In the rows, zero is written as 128.
The rows of Z fall into 3 groups, and each row is roughly a mix of its group's hidden directions.
Z:
[[187 171 115  90 120 117 120 170 143 114 146 146]
 [135 121 138  83 137 101 134 160 108 119 115 200]
 [128 126 134 172 122 169 110 107 163 118 143  65]
 [162 133 135  86 133 130 117 116  73  80  93 129]
 [ 94 146  98 174  91 134 135 132 180 154 114 144]
 [135 135 108 150 132 116 116  90 144 159 157  56]
 [174 110 136 119 145  80 159  91 154 169 126 118]
 [ 98 147 113 108 118 163 121 186  97 110 168 145]
 [117  96 148  85 110 115 169 118 180 122 156 101]
 [125  87 117 158 153 122 178 130 131 173 163 156]
 [147 120 124 128 135  90 191  86 109 158 139  99]
 [151 147 129 106 119 120  87  86  79 107 172 116]
 [152 107 126 139 136  93 189  87 106 160 141 111]
 [116 144 112 117 113 116 125  97 132 165  61  84]
 [ 58 115 122 114 131 164  96 172 134 122 141 138]
 [120 126 143 115 156  91 142 168 118 105 186 167]
 [126 131 132  78 134  89 140 152 103 132  96 187]
 [124 126  76  73 110  84 136 134 111 161 110 121]
 [137 127 133  72 145  78 127 149 111 131 114 181]
 [166 179 123  74 127 117 119 166 153 127 151 136]
 [133 158  69 112 159 137 128  69 107 130 127 145]
 [ 87 137 109 155 114 142 191 149 105 145 103 156]
 [108 142 131  95 171 176 150 149  92 151  92 123]
 [140 128 158  60 152 157 144 124 100  93 107 120]
 [ 92 139 131 146  80 130 131 160 192 143 109 140]
 [107 121 146 117 143 115 160 184 128 108 123 191]
 [132 114 135  87 139 104 140 165 129 130  92 194]
 [123  84 141 166  85 124 180 131 145 129 115  91]
 [ 66 103  88 121 120 153 123 169 100 107 139 123]
 [151 159  86 101 103 126 144 166  87  90 149 123]
 [111 124 131 107 127 122 163 168 119 128  82 192]
 [147 117 122 127 140 117 135 145  99 116 201 178]
 [148 128 137  93 128 114 110 130  80  97 166 182]
 [113 144 118 169  77 152 143 119 166 106  83 142]
 [118 165 147  99 120 113  94  98  76  91 145 106]
 [150 127 115 156 132 133 105  91 134 137 186  73]
 [139 109 119 142 146 116 154 160 121 127 195 177]
 [112 133 126 155  67 106 114 141 192 123 127 143]
 [133 131  81 110 138  95 113 148  71 172 108 126]
 [105 144  91 110 128 147 148 150  95 163  66 127]
 [119 146 123 102 123 103 114 100 135 157  62  84]
 [173 149 110  75 112 119 115 180 124 114 156 141]
 [107 157 105  73 160 169 157  95 138 128 115 139]
 [103  74 105 174 123 124 141  93 102 114  95 111]
 [124 144 107  58 146 152 155 108 100 120  90 127]
 [119 149  69  94 120 137 151 106 102 140  75 132]
 [117  92 104  87 109 125  70 164 136 103 108 117]
 [125 122 200 108 140 171 137 144 148  88 127 125]
 [ 68 152 118 132 115 167 130 150  80  98 142 120]
 [118 139 106  61 161 156 165 104 109 134 107 121]
 [138 121 138 166  75  92 102 126 175 102 151 140]
 [133 131  78 186  92 125 144  94 117 127  95 130]
 [151 171 112  71 121 121 137 174 120 123 168 129]
 [163 137 173 150 147 111 141  77 163 164 116 134]
 [160  74 139 148 138  96 161  88 130 169 132 128]
 [ 91 157 121 129 119 175 100 179 115  95 142 152]
 [101 125 123 153 106 169 171 150 124 128  76 164]
 [133 104 141 129 127 155 120 148 186 132  61 130]
 [126 138  89 180  90 109 111 150 102 149  84 138]
 [133 112 145  91 138 117 132 170 141 117  89 193]
 [113 140  74  93 137 124 146 134  89 171  88 126]
 [ 97 169 119 115 109 110 135  93  91 145  85  88]
 [113 131  96  65 109 125 113 176 103 106 147 107]
 [112 125 146 111 125 137 150 168 105  98 109 199]
 [137 117 162  67 178 125 117 148 103 133 159 117]
 [145 103 138 105 159  95 134 175 149 125 153 182]
 [134 122  98  89 164  88 113 116 115 166 179 124]
 [169 111 112 157 133  90 181  84 125 142 114 117]
 [175 191 122  89 124 123 135 163 137 120 153 140]
 [ 77  93 124 183 138 139 136  90 126 126  93 117]
 [170 109 134 102 122  71  90 125  99 103 157 126]
 [122 134 107 207  85 125 120 135 139 136 100 139]
 [167  97 158 146 144  91  97 134  92 116 171 113]
 [156 104 140  76 167 113 135 100  97 112 166 107]
 [154 115 135 182  80  88  91 143 117 107 122 134]
 [135 118 101 102 111 143  80 192 131  98 134 151]
 [106 153 138  95 120 163  89 186 126 116 156 150]
 [132 147 100 106 105 113 120  83  98 166  77 105]
 [173 183 112  91 115 119 144 164 112 110 157 131]
 [130 142 114 100  96 140  75 158 108  73 108 118]
 [ 66 142 159 115 120 167  77 138 125 112 119 121]
 [136 117 121 185 122 175 123 112 151 124 172  89]
 [ 95 163 117  70 122 141  93 173 136 109 135 114]
 [151 101 188 168 102 118 113 146 140  88 145 119]
 [ 67  76 125 154 140 133 113 103 143 137  94 110]
 [141 110 121 149 109 151  66 150 133  85  95 154]]
One row of each group comes first, with its name. Which group is each row after those in?
[132 135 125 118 127 113 101  99 161 156  84  63] -> D
[ 88  69 133 179 141 138 121  99 138 141 100 134] -> S
[112 136  78 152 137 129 137 146  87 184  93 126] -> E

[136 140  76  77 155 113 134  75 118 133 149 134] -> E
[ 87 149 128 101 107 160 122 162  74 106 160 121] -> S
[113 124 112 143 101 164 167 138 106 140  75 174] -> D
[ 94 165 134 143 122 181 114 168 108 102 149 158] -> S
[ 59  92 139 165 131 154 111 104 120 125 103 117] -> S
[116 136 147 150 151 114 116 131 153 108 187  69] -> D
[113 157 103 130 124  94 148 105  68 143 176 122] -> D
[143 133 139 148 147  98 185  74 134 163 126 108] -> S
[112 133 118 191 111 180 144 112 130 124 153  90] -> D
